In the rows, 100 means zero.
One turn sends every row of this set to another row. A few are shown first. Where does it send the rows asked after them?
j764: [84 128 113 86 91 111 86 105 105 124 82 116 85 104 109 79 104 79 93 77 106]
j58: [96 113 92 92 95 113 92 90 108 83 101 81 91 97 116 78 93 89 135 72 89]
j148: [86 123 88 97 94 112 89 81 104 87 91 102 85 78 121 85 90 85 141 66 98]
j557: [99 122 95 97 81 102 86 90 100 89 98 100 78 76 127 87 89 89 145 73 102]
j86: [89 120 87 98 97 110 95 86 101 85 94 100 75 81 114 79 90 87 145 74 94]
j663: [98 120 98 91 98 108 93 80 107 83 105 88 87 93 127 79 87 96 134 76 99]
j125: [83 126 109 89 87 114 85 107 105 126 83 114 79 106 107 81 113 83 96 80 108]
j937: [89 126 125 105 95 102 97 105 99 123 81 98 84 99 97 101 97 88 97 88 104]
j147: [97 123 93 87 90 96 95 92 103 85 99 101 76 86 127 81 90 90 144 82 112]
j453: [83 125 91 99 95 109 88 79 106 89 98 94 85 77 114 94 83 79 137 82 92]
j591: [93 125 120 103 80 114 76 99 95 129 95 101 75 109 103 80 108 91 103 93 102]
j236: [102 113 91 86 84 95 93 106 103 84 96 92 80 91 121 80 94 87 142 78 103]
j950: [81 126 117 92 91 113 89 107 106 120 80 113 81 103 109 79 106 82 89 78 109]
j544: [83 128 110 90 92 106 84 105 103 128 84 114 83 104 102 79 109 84 92 81 105]
j216: [88 129 121 102 78 113 76 99 97 128 98 103 75 106 104 85 111 91 101 90 98]
j680: [86 125 123 104 93 102 95 106 98 125 83 96 81 97 97 98 104 91 94 89 105]
j761: [98 125 98 96 96 108 94 84 105 90 104 94 90 77 120 82 83 87 138 65 92]
j113: [86 116 84 98 92 110 95 93 103 85 90 97 82 90 106 86 98 81 149 82 98]
j348: [100 123 96 93 90 93 94 95 108 85 91 97 72 86 116 84 82 87 147 78 104]
j500: [89 126 123 102 94 107 97 105 99 125 83 98 81 102 94 95 103 91 96 90 106]
j426: [90 130 124 102 75 114 74 98 98 127 98 105 76 108 103 87 105 89 106 91 97]
j974: [101 119 92 92 90 100 94 95 99 85 98 98 72 79 122 77 88 91 144 75 99]
j133: [91 129 122 100 79 117 79 101 98 129 95 104 76 109 102 83 108 93 102 91 100]
j254: [86 128 114 89 91 112 90 108 103 127 83 112 81 105 104 78 108 84 93 81 108]
j28: [90 121 120 107 97 105 96 104 96 125 80 94 82 101 96 92 102 89 95 91 107]
j972: [89 126 92 98 94 111 88 80 111 85 94 98 76 91 110 82 86 85 147 76 93]
j619: [85 125 110 91 93 111 86 106 101 126 80 111 82 106 106 74 108 82 93 82 110]
j938: [84 124 87 97 100 110 97 77 105 85 95 100 81 88 115 86 92 87 143 81 103]
j498: [102 126 97 93 87 100 93 93 102 90 104 101 83 74 124 82 84 86 144 72 100]
j655: [86 128 124 104 76 118 77 100 101 125 94 106 73 107 105 84 108 90 101 89 101]
j548: [91 128 91 98 94 108 95 85 103 92 99 105 84 74 116 84 87 82 146 69 98]
j960: [94 125 122 102 75 113 79 102 99 128 96 99 74 107 104 89 111 95 102 90 100]
j277: [90 127 119 101 80 108 75 101 98 130 96 104 77 106 101 85 109 92 100 91 97]
j419: [100 123 96 87 98 104 91 88 114 84 96 91 83 93 120 74 81 89 135 67 95]
j923: [96 123 97 87 87 105 83 86 109 87 108 89 87 83 129 82 81 84 128 76 91]
j780: [82 128 112 88 91 108 87 106 103 125 84 113 82 102 108 78 110 83 90 78 106]
j103: [92 124 91 87 88 94 89 95 106 88 95 103 79 74 125 87 83 77 137 81 104]
j30: [87 123 126 107 90 106 95 106 100 120 82 97 79 100 100 97 101 91 95 89 106]
j946: [98 120 98 97 95 103 92 84 104 85 96 89 89 79 126 88 85 92 133 65 96]
j299: [87 122 119 102 97 107 97 105 103 124 80 96 84 101 98 99 105 90 93 84 104]
j136: [99 117 94 95 99 108 96 86 103 83 101 90 81 83 121 76 86 93 136 70 91]
j417: [88 124 120 102 96 101 92 104 100 126 85 98 82 100 95 95 103 91 93 89 101]

j974 goes to j136
j500 goes to j254
And these:
j663 goes to j938
j236 goes to j58
j299 goes to j125
j548 goes to j498
j937 goes to j764
j619 goes to j591
j780 goes to j216
j923 goes to j453
j148 goes to j557
j348 goes to j419
j30 goes to j950
j277 goes to j417

One turn sends every row of this set to another row. A few are shown first. Where does it send the rows asked after them?
j440: [89 115 113 103 107 98 109 133 96 111 103 114]
j750: [103 107 99 88 98 79 97 105 110 95 93 116]
j26: [103 107 90 89 108 91 95 90 92 104 93 113]
j303: [99 116 95 86 107 84 109 99 98 100 93 115]
j602: [94 102 93 87 118 90 93 99 90 105 100 111]
j542: [91 101 100 85 117 83 94 110 98 102 102 110]
j273: [98 120 114 105 94 94 111 130 104 106 96 118]
j413: [97 98 111 125 89 101 87 113 101 116 93 83]
j955: [106 125 108 108 87 99 112 117 100 107 90 120]
j653: [98 98 111 125 87 101 87 112 101 115 92 83]
j482: [96 113 99 85 109 81 108 107 101 99 97 114]
j957: [98 98 109 125 88 102 87 110 100 116 92 83]
j951: [99 100 109 124 91 100 84 117 95 117 93 82]
j773: [89 116 107 104 113 105 108 123 84 118 103 113]
j230: [98 98 110 125 87 102 87 111 100 116 92 83]
j516: [94 113 95 85 114 85 107 102 94 103 97 113]
j762: [105 125 102 109 94 107 111 107 88 113 90 119]
j307: [100 100 110 124 89 99 83 118 97 116 93 83]
j385: [97 98 110 125 89 102 86 111 99 117 93 83]
j924: [101 101 111 124 87 98 84 118 99 115 92 84]
j390: [95 103 102 85 108 78 95 113 108 96 99 112]
j676: [103 102 109 124 86 100 84 115 98 116 91 84]
j658: [93 113 98 85 114 83 108 107 98 101 98 112]
j208: [98 115 97 86 106 82 109 104 101 98 94 115]
j840: [107 109 93 89 99 86 97 93 102 98 90 116]
j182: [97 120 101 107 106 110 109 109 80 118 96 115]
j580: [96 98 110 125 89 102 86 113 100 117 93 83]
j759: [102 102 108 124 87 101 84 114 95 117 91 84]
j127: [101 101 108 124 90 101 83 114 94 117 92 83]
j609: [97 115 94 86 111 86 108 99 94 102 95 114]

j957 goes to j385
j609 goes to j516
j762 goes to j182
And these:
j602 goes to j542
j759 goes to j127

One turn sends every row of this set to another row. A few are shown first. Where does it send the rows asked after them?
j886: [95 118 105 90 76 97 84 85 113 98 111 91 98 106 109 95 118 105 100 93 89 92 96 96 94 114 94 104 106 105 115 85 100 89 69 99 105 113 102 96 91 110 97 100 112 110]
j884: [109 110 100 104 98 100 99 110 100 98 94 99 121 113 91 107 107 86 81 107 94 111 103 92 137 112 103 94 90 99 81 96 82 94 100 103 85 109 100 103 91 106 98 104 114 120]
j920: [100 101 98 102 91 112 107 120 84 107 89 106 121 82 98 94 111 71 104 98 106 95 95 94 131 116 114 104 83 92 94 85 83 86 89 94 94 111 111 105 97 107 98 109 102 89]
j429: [114 110 101 116 99 91 90 107 103 115 63 99 109 88 113 94 109 100 108 87 93 104 99 98 121 112 103 107 115 93 96 87 95 92 85 79 105 95 91 104 95 92 98 106 81 103]
j219: [86 110 96 95 95 92 96 89 108 98 99 93 107 94 110 91 101 90 108 82 85 99 87 94 106 122 109 103 104 92 132 74 98 92 78 101 98 95 102 105 86 76 100 115 107 103]
j355: [102 100 100 89 109 95 104 92 111 95 100 89 79 105 112 97 88 83 96 76 86 89 86 93 110 105 105 95 97 93 124 75 83 98 83 106 83 113 105 111 105 90 90 97 84 96]
j317: [100 114 99 108 71 97 101 105 107 96 105 90 101 86 91 105 104 83 85 88 88 95 83 94 110 99 99 100 94 111 128 101 84 81 102 104 107 97 88 108 87 103 102 114 69 94]
j987: [119 133 108 88 105 112 99 109 83 114 79 89 101 99 114 101 113 85 74 97 85 99 113 100 105 103 85 92 101 95 89 100 75 95 77 95 96 114 105 110 96 108 87 99 84 106]
j349: [99 124 97 105 97 95 100 95 86 101 96 90 96 95 119 97 93 85 82 115 86 103 98 101 78 103 67 95 96 100 81 106 100 100 100 101 94 102 117 96 77 104 93 107 112 102]
j305: [85 117 87 112 87 85 109 125 99 109 82 88 90 101 103 97 105 82 100 116 97 111 81 102 96 99 81 97 91 97 105 103 105 92 94 97 90 108 97 92 79 88 110 123 105 91]
j278: [104 104 104 84 105 97 104 106 101 99 85 94 100 96 113 111 101 87 105 97 79 109 91 92 88 81 102 99 90 98 74 103 111 97 65 98 96 96 98 103 91 101 98 97 129 92]
j290: [112 108 104 123 92 102 93 105 94 110 92 92 117 109 102 94 123 74 109 102 96 102 97 84 112 105 107 106 81 101 85 84 82 84 101 88 91 113 106 116 88 109 89 102 116 104]
j949: [101 127 108 77 84 102 99 86 106 100 117 96 90 103 91 109 95 84 72 85 81 94 97 93 106 96 99 99 93 98 112 80 96 89 78 107 96 120 104 101 106 102 91 98 90 113]
j400: [93 115 105 81 111 82 104 106 116 92 94 103 97 90 116 103 104 77 114 91 85 105 97 96 109 88 99 101 82 102 72 102 102 101 88 91 104 97 114 99 102 84 101 82 96 83]
j95: [102 109 109 115 90 96 102 102 99 109 117 93 111 107 120 93 94 89 98 82 96 106 91 94 64 91 97 98 95 104 101 98 100 103 100 96 99 99 95 101 102 110 102 106 123 102]
j203: [90 106 100 89 104 88 103 114 119 90 82 93 92 86 101 98 102 69 101 100 80 114 95 100 99 89 113 104 78 97 87 100 101 92 77 90 114 94 94 93 92 89 99 98 120 84]
j729: [103 109 103 102 102 79 99 120 110 89 102 113 91 91 112 91 94 81 81 85 105 103 87 98 84 93 98 103 85 102 112 84 94 117 103 92 105 112 119 107 101 90 100 76 101 96]
j166: [94 101 102 95 110 105 105 97 97 101 96 112 94 82 91 103 73 88 82 107 87 104 98 107 93 105 88 97 91 102 88 103 98 92 107 95 97 110 112 83 85 115 111 102 79 96]
j504: [110 94 101 106 88 99 96 111 95 88 86 110 115 84 113 94 101 79 84 94 99 95 109 98 132 101 106 92 99 98 88 92 80 102 104 102 85 112 118 112 96 109 83 91 109 103]
j207: [109 107 105 98 121 100 100 99 96 111 75 91 110 80 110 96 100 86 78 91 80 107 104 91 111 102 120 102 95 96 102 88 73 97 101 92 97 106 104 104 83 100 98 104 64 104]
j703: [90 122 114 88 107 101 110 115 108 107 115 117 113 117 97 110 90 92 85 87 103 111 91 106 93 104 88 91 88 104 103 100 96 110 97 101 101 105 107 88 105 98 114 94 101 108]
j209: [93 107 105 98 99 105 97 98 101 99 87 92 106 97 93 106 108 87 67 99 74 91 88 105 100 110 102 100 94 109 141 100 82 93 102 105 105 96 96 104 72 106 99 108 97 102]
j247: [123 113 102 100 96 97 94 93 87 104 93 103 101 92 108 113 105 110 90 92 90 74 75 95 110 110 82 111 108 103 111 89 106 101 87 98 98 91 111 116 92 107 97 92 85 102]
j493: [102 124 101 107 69 97 94 114 101 114 77 89 110 90 110 101 126 85 84 95 90 113 106 97 109 94 100 99 106 104 102 105 81 93 75 88 106 110 93 93 83 103 94 120 93 112]
j374: [86 111 112 73 105 98 110 107 112 96 96 102 113 92 108 111 100 86 103 95 81 117 99 92 94 76 106 88 89 106 77 106 101 87 91 112 94 101 99 101 88 97 105 91 100 88]
j608: [103 111 90 99 102 89 112 128 93 100 107 96 98 88 101 88 90 88 91 93 106 106 79 95 87 114 105 108 86 87 109 87 105 102 84 96 107 96 89 99 108 95 119 108 114 90]
j837: [102 100 97 118 95 85 98 108 98 110 78 115 85 88 101 100 84 78 109 93 91 99 84 102 99 86 88 106 93 99 99 91 116 97 104 78 88 113 115 102 93 89 105 103 84 91]
j443: [116 122 99 110 95 97 92 95 88 104 96 88 90 112 112 108 108 81 96 82 80 76 86 104 114 115 73 101 93 102 116 106 90 108 82 86 98 92 107 115 102 94 96 108 95 99]

j374 goes to j400
j166 goes to j837
And these:
j219 goes to j886
j429 goes to j493
j209 goes to j247
j920 goes to j290
j703 goes to j729

